Z: several groups of rows, each row roughly a mix of its group's hidden directions:
Z (125 x 11):
[[-37  -5  31  15  13 -37  -4 -20  39  12 -12]
 [ 19  55  10   3  -1   6   7  26  35  25  13]
 [-22   5  28   0 -34  41   5  11 -12 -41 -14]
 [-10  18  29  16 -18  35 -15 -25  -5 -48   6]
 [ -7 -18 -14 -20   0  55 -27   9   6  23 -30]
 [ 50  27 -11   6  28  19  -7 -10  21 -13  31]
 [ 15 -48 -23   1   4  -2  40 -29 -19   9 -14]
 [-28  12  34  -4   3  13  -4 -48  -6 -15 -37]
 [  0  45  25  10 -14   5  -4 -20 -23   3 -49]
 [ -6  21  41   0 -54   5  -9 -13 -12 -10  26]
 [ 16  -9 -19  -4 -34  29  -5 -40 -31  -2  31]
 [ -5 -10 -16  -5 -23   3 -37  36  -8 -46  22]
 [-35 -11 -31 -24  21  22 -15 -15  -8  36 -25]
 [-13  49  22  29  11   8   2 -24  20 -34   6]
 [ 29  34  -6 -19 -11  44 -13  11 -28 -21 -19]
 [ 18 -10 -22  -2  19 -15  10 -35  29  30  40]
 [ 18 -27  -7  -2  23 -23  19 -38  15  26 -37]
 [-13  25  19  36 -31  27   5 -14 -33 -30  -1]
 [ 12 -29 -39  -1 -30  25  -5  -1 -37  -2  28]
 [ 22 -11  -9 -16 -13  -5 -11  57  20   5  37]
 [-31  -1 -32 -28   3 -36 -31 -11  12   6  31]
 [ -1 -26 -21  34  31  -7  -7 -46 -12  21 -13]
 [ -4   2  12  -9  35 -24  -6 -47  21  36 -16]
 [ 12   5  41   5 -26  33  -6 -35  18 -32   1]
 [-11   9 -29   1  -8 -10  -3  59 -28 -17  22]
 [ 58   3   0  13   8   6 -40 -15  11  20 -16]
 [-16  15  -4  40   1 -26  22  17  32  35 -20]
 [-15 -35 -28 -20 -28 -14  16  23 -21  33 -18]
 [  7  32   7  -7  17  20 -11 -64  13   4  -6]
 [ 38 -36  -2  -3  -3 -41 -12  27 -25 -16  12]
 [-47 -35   0 -16  -3  16  24   9 -34 -16 -16]
 [-19  31  24  -6 -43  28  -2  32  -6 -24  -6]
 [  7  32  17  22  14   2 -11   4  11  11 -62]
 [ 22  14 -29  21   0  -4 -10 -36 -17  33  39]
 [ -4   4 -50  17 -27  -5   0  26 -33   9  29]
 [ 12  -3  -6   0 -47  29  -6 -28 -29 -10  35]
 [-16  28  -9  -8 -21 -24 -21 -21  47  -8  30]
 [-28  12  24  46  -3   4   8 -29  17 -11 -36]
 [ 19  15 -46   6  24  -4  -7  23 -24   5  41]
 [  5 -37 -12 -44   7 -31  -3  39  16   8  -1]
 [ -9  32   5  41   1  31   5 -48  10  -1   6]
 [-18  45  19  32 -17  22 -24  17  11 -27  -5]
 [ -5 -55 -23 -19  -9  -6   5  15  -8  26 -34]
 [-16  27  37  -7 -29  18  24 -11  24 -30 -22]
 [  2 -10  12   8  -1  14  29 -19 -21  -4 -64]
 [ 42   1 -34 -34  24   1 -26 -15  -4  19  20]
 [-31   1  61   0  -2 -13   7   1  21  -4 -29]
 [ 17  13  20 -45   9 -18  -6  22  13  12 -46]
 [ -8  -3  20 -22 -19  18  20   3  32 -32 -47]
 [-41 -16  -2 -13  45  -3  23  26 -16 -15 -19]
 [ -8  51  40  -7 -12  25  15 -14  17  -7 -22]
 [-36 -14  14 -20 -19  33  10  32 -21 -33  -2]
 [-21  30  -9  21  36  -5  40 -18  27  11 -17]
 [ -2  37  29  19 -26  -1 -13 -28 -14  -3  43]
 [ -7  27  20  25  -3   8  -8 -25  26 -17 -53]
 [ 44 -15  -8 -25 -24  21  -9  40   0 -17  21]
 [-31 -13  15  20   3 -43  -8  -4  50   2   5]
 [ 10  22   7 -10 -39  -7  -2  54  -8  -9  29]
 [ 16 -29 -29 -15  35 -22 -13 -12 -16  38  21]
 [  1  49  23  -4 -32  32  -6  24   7   5 -25]
 [-34 -10 -21 -16  -2  17  -3 -18  -7  29 -53]
 [ 29 -21 -39   1  11 -29 -22   5  -2  44   0]
 [-17  40  36  14 -13  18   4 -23   1 -39  19]
 [-25   6   9  34  33   3  13 -53   9  10 -12]
 [-24  22  32  -3 -33  37  11  15  -7 -30 -21]
 [-14  42  32   7  -6  19  -7 -33  22 -19 -29]
 [ 14 -31  -5  37  -6  37   1 -15 -39  -4 -23]
 [-28  -4 -14 -10  42   0  42  30   7  -4 -26]
 [-23  13   8   1   8  19  11 -38 -16  11 -56]
 [ 36 -32 -27  -7  26 -26 -12  19  -4  36   4]
 [ 17  26  23  30  16   6   2 -57  11 -10 -10]
 [-11  57   1   9   6 -10  22 -34  30   0 -12]
 [-11  32  29  10 -37 -15 -18 -35 -15  10  25]
 [  4  21  21  14   1  11  39  24  33 -11  42]
 [-20  29  24  31 -31  18   3  22  16 -33 -19]
 [-20  -5 -14 -35 -29   8  26  42 -10 -25 -19]
 [ 11  30  13 -11 -49   2  18  41  10  -7  19]
 [ 13  41 -10   7  23 -30 -13 -31  13  40  -1]
 [ 30 -19 -31 -30  -6  18  -4  23 -45 -12   6]
 [ 37  18 -27   7  18   6   2 -35  30  28  24]
 [ 16 -30 -25   4  44 -18   6 -25   4  37 -10]
 [ 13  58  11 -11 -16  38  -8   1  14 -15  17]
 [-44  -2  43  -3 -11  14  38  -1   6 -13 -21]
 [ -8  -1   5  34 -36   7  13  31  14 -39 -27]
 [ 34  -6  -2   1  43   0   6  21  47   7 -22]
 [  8 -30  -3 -14  24 -44 -24 -29 -22 -24  -1]
 [-33   7  38  15   9 -24   6 -26  34  10 -29]
 [ -6 -48 -26  -2  18  -6  -7 -33 -37   4  20]
 [ 28  10 -36  -3   8  13 -25 -28  16   0  47]
 [ -4 -40 -10  13 -10   4  10 -32  20  28 -44]
 [ 12  47  17  30 -33  -4 -15   0  13 -13  30]
 [  3 -24 -29 -11 -24 -19  -3  40 -29  34  14]
 [ -7 -35 -22   8 -12  -5  22  16 -14   0  57]
 [-25 -19 -14   3  22  33 -14 -46 -20   5 -28]
 [-11  11  21   7  -1  37  42  -1   8  14 -46]
 [ 17 -16   2 -69  -2 -16  13  -1   9   5  20]
 [-28  22  -5 -27  16 -44  32   7  16  26  -2]
 [ 16 -19 -31  -3  25   0 -10  -8  -4  54 -31]
 [  8  33 -26  35   9  15  -5  10 -11 -27  44]
 [ 26 -24 -26   8  -1 -20   1   2  49  19  33]
 [-14   7  -5 -10   7 -30  39   0  -8  36 -46]
 [ -2  38 -24  38  40   3  14   2   0  -5  31]
 [ 27  14  30  10 -11 -32  21  19  16 -33  32]
 [ 18  27  28 -26  28  -8  -9 -21  43   5 -22]
 [-13  17  20  44 -49 -14 -11  24  12  -1   4]
 [ 24  33  24  22 -32 -29  30  15  22  -6   4]
 [-21 -28 -11  10 -20   2  15  22 -22 -15  55]
 [-19  33   0 -18  -8 -36  -9 -14  39 -14  35]
 [-41   5  40   4 -10  25  25  -4  -3 -38  -7]
 [-40  14  26 -11 -30  15  13 -14  11 -39 -22]
 [ 11 -14 -28  -5  35 -21  -9 -32  22  43  -9]
 [  2  -2  25  12  32 -17  24 -51  16 -27   1]
 [ 24 -27 -26 -30  18 -16  11   8 -16  35  34]
 [-46  23   0  -6 -28  29   5   1 -23   7 -37]
 [ 16 -15  30 -52  37   6   6  -9  15  -3 -20]
 [-14  56 -13  -1 -26 -18  -7  23   1  30  13]
 [ 14   1 -20  -5  40 -31 -11 -13  21  20  44]
 [ 12  54 -15  18  24  -8   2  19   5 -12  38]
 [ 10 -18 -42 -22 -30  13  22 -33  -1  23 -23]
 [-26  24   5  29   7 -11  16 -57 -14 -15   6]
 [ 19  21  -5  -5 -20   3  -2  60   0 -23  30]
 [-12  13   9  31 -35  15  -1  39   4 -40 -17]
 [  4 -13 -39 -11  21 -38  -5  23  -8  43  -9]
 [ 17 -16 -46  24  -3   8 -11   5  -9  -3  52]
 [ 41  23 -20 -18   8 -10 -34  33  28  10  -3]]

one row of each group, then the others: which group is each in?
[  4 -21 -27  12  35 -13 -18 -40 -10  30  24] => (55)
[  6   0 -22  -2 -36  29  13  16 -34 -12  43] => (111)
[ 6 21  1  6 25  6 23  3 49 18 43] => (25)

[  0  16   6   7  26   0 -25 -57  18   7 -31] => (55)
[ 21 -30 -36  -5  21 -23 -11  15  16  29  34] => (25)
[ 10  16   0  22 -13  21  18 -52  34 -19 -14] => (55)
[ -9 -36 -28  10   3  -4 -40 -31 -12 -34   8] => (55)
[  0 -16 -17 -22  21   7  -9  -4  -8  43 -53] => (25)
[ 20   4   8  11  42 -22   8 -53  23   8  -3] => (25)
[-16 -11  25  16  11 -20 -16 -55  -1  32 -13] => (111)
[  7  -8 -62   6  19 -18  -5  28 -16  21   5] => (111)
[ 10 -22   6 -42  26 -18   0 -28   6  38 -26] => (111)
[-31   9  37  -7  -6  23  14 -16 -40 -12 -31] => (55)
[-11  45  14  13 -14  -2  -2 -48  34  -7  -5] => (25)
